[ 7.03  0.76  0.37  1.10  2.45 -4.92  2.36 -1.74  0.26 -0.43  1.15 -0.97
  5.42 -3.32 -3.45 -0.15]
The entry just left of -0.97 -> 1.15
Read off the entry just left of 5.42.
-0.97
Read off the entry just left of -4.92.
2.45
Read off the entry just left of -3.45.
-3.32

Read these off the matrix that follows. Rows and columns are numbered from 1.
1) Read off the entry in row 2 and column 1.
2) Read off the entry just right of the smallest entry.
3) Read off the top-left entry.
4) Read off the entry directly below -2.12.
5) Read off the entry directly below -0.07.
6) Read off the entry directly below the smallest entry.
7) Read off the entry in row 1 and column 3.
8) Read off the entry in the bottom-right corner.
[[-0.83  2.45 -1.66  3.00 -0.08 -0.26  1.16 -6.79  1.03 -1.60]
 [ 0.23  0.79  0.25  0.99  0.67 -0.79 -0.42  3.42 -2.27  0.88]
 [ 1.35  1.78  1.51  1.90 -2.11 -2.12  2.17 -2.42 -0.42  2.42]
 [ 0.60 -2.72 -1.36 -1.23  2.25 -2.44 -1.43  3.90  0.34 -2.30]
 [-0.24 -6.72 -0.55  1.54 -3.84  0.92  0.00 -2.75 -0.72  0.47]
 [ 0.29 -0.40 -2.76 -0.10  0.87  0.09  0.46  0.43  1.16 -1.23]
 [ 0.20 -1.89 -0.45 -0.22  1.18  2.11 -0.66  3.65 -0.35 -0.70]
 [-0.01 -0.33 -0.98  2.58 -0.45 -0.57 -1.56  0.62 -0.04 -0.23]
 [-0.14 -4.91  0.32  2.73  1.03 -0.31  2.96  4.51 -0.74 -0.01]
 [-0.06  2.03 -0.15 -2.01 -1.69 -0.07 -0.42  2.89  0.69  0.09]
 [-0.05 -1.66  0.46 -0.70 -2.31  1.08 -1.60 -0.40 -1.64  1.86]
 [ 0.19 -2.86 -0.02 -2.08 -0.91  0.78 -0.02 -1.80  0.68  0.56]
 [ 0.02  1.88  0.89  0.16 -1.34  0.47 -0.18 -2.04 -1.18  5.58]
 [-0.10 -0.34  3.18 -0.23 -0.30  1.50 -0.50  5.09 -0.09 -1.10]]
1) 0.23
2) 1.03
3) -0.83
4) -2.44
5) 1.08
6) 3.42
7) -1.66
8) -1.10

B =
[[ 4.50 -2.87 -2.17 -0.99  0.55  0.10 -1.81 -0.41 -0.92  2.97  0.08]
 [ 3.30  2.13 -1.23  0.62 -0.52  3.19  2.11  0.38 -1.43 -0.46  1.75]
 [-6.31 -1.76 -0.29  0.22  1.62  2.42  2.89 -2.40  3.23 -2.51 -1.17]
 [-0.31 -2.87  1.58 -0.99  1.62 -2.21 -2.60  0.38  0.64  0.91 -1.17]
 [ 0.90  0.46  1.58  1.43  0.55 -3.76 -4.16  1.57 -0.92 -0.46 -1.59]]
Counting starts at 1.
The entry in row 2 and column 1 -> 3.30
Read off the entry just left of -2.40.
Answer: 2.89
Read off the entry at the centre.
Answer: 2.42
Read off the entry at row 1, column 1.
Answer: 4.50
Read off the entry at row 3, column 3.
Answer: -0.29
Read off the entry just left of 0.08.
Answer: 2.97
Read off the entry directly below 0.64.
Answer: -0.92
Read off the smallest entry.
Answer: -6.31
The entry directly above the centre entry -> 3.19
Read off the entry at row 1, column 2.
Answer: -2.87
Read off the entry in the bottom-right corner.
Answer: -1.59
The entry directly below 1.75 -> -1.17
The top-right entry is 0.08
Read off the entry directly above 0.64.
Answer: 3.23
Read off the entry just right of -4.16.
Answer: 1.57
Read off the entry directly below the centre entry.
Answer: -2.21
The entry in the bottom-left corner is 0.90
Read off the entry in row 1 and column 3.
Answer: -2.17
Read off the entry directly below the smallest entry.
Answer: -0.31
Read off the entry directly above 0.22.
Answer: 0.62
Read off the entry in row 2 and column 2.
Answer: 2.13
Read off the entry just left of 2.42.
Answer: 1.62
Read off the entry at row 2, column 3.
Answer: -1.23
The entry in row 3 and column 2 is -1.76

m =
[[ 2.90  2.12  5.53  0.91  5.54  2.26  6.09  2.18  2.10  6.09 -1.29  0.70
   2.52 -1.07 -2.96]
 [-0.62  0.69  1.84  1.36  1.77 -0.05  2.10  1.00  0.59  1.96  1.94  0.01
  -2.52  2.37 -7.46]
 [ 0.06  4.19  2.13  0.45  2.08  3.47  2.32  4.10  4.10  2.28 -2.23  0.24
   1.03  2.23 -2.49]
 [-4.59  2.39 -5.42  1.44 -5.66  2.35 -5.65  2.35  2.30 -5.89  0.27 -0.14
  -2.12  1.63  1.19]
 [-2.52  0.65 -2.45 -3.79 -2.65 -0.34 -2.57  0.82  0.63 -2.74 -3.17 -0.48
   0.28  2.81  2.10]
 [ 1.06  1.23  0.41 -0.04  0.36  1.97  0.28  1.11  1.28  0.34 -2.56  0.34
   3.22 -2.59  4.70]]
What is the minimum?
A: -7.46
What is the entry just left of the smallest entry?
A: 2.37
What is the entry just right of 1.03?
A: 2.23
The entry just left of 1.23 is 1.06
The entry just left of -2.12 is -0.14
The entry just right of 1.97 -> 0.28
The entry just right of -5.65 is 2.35
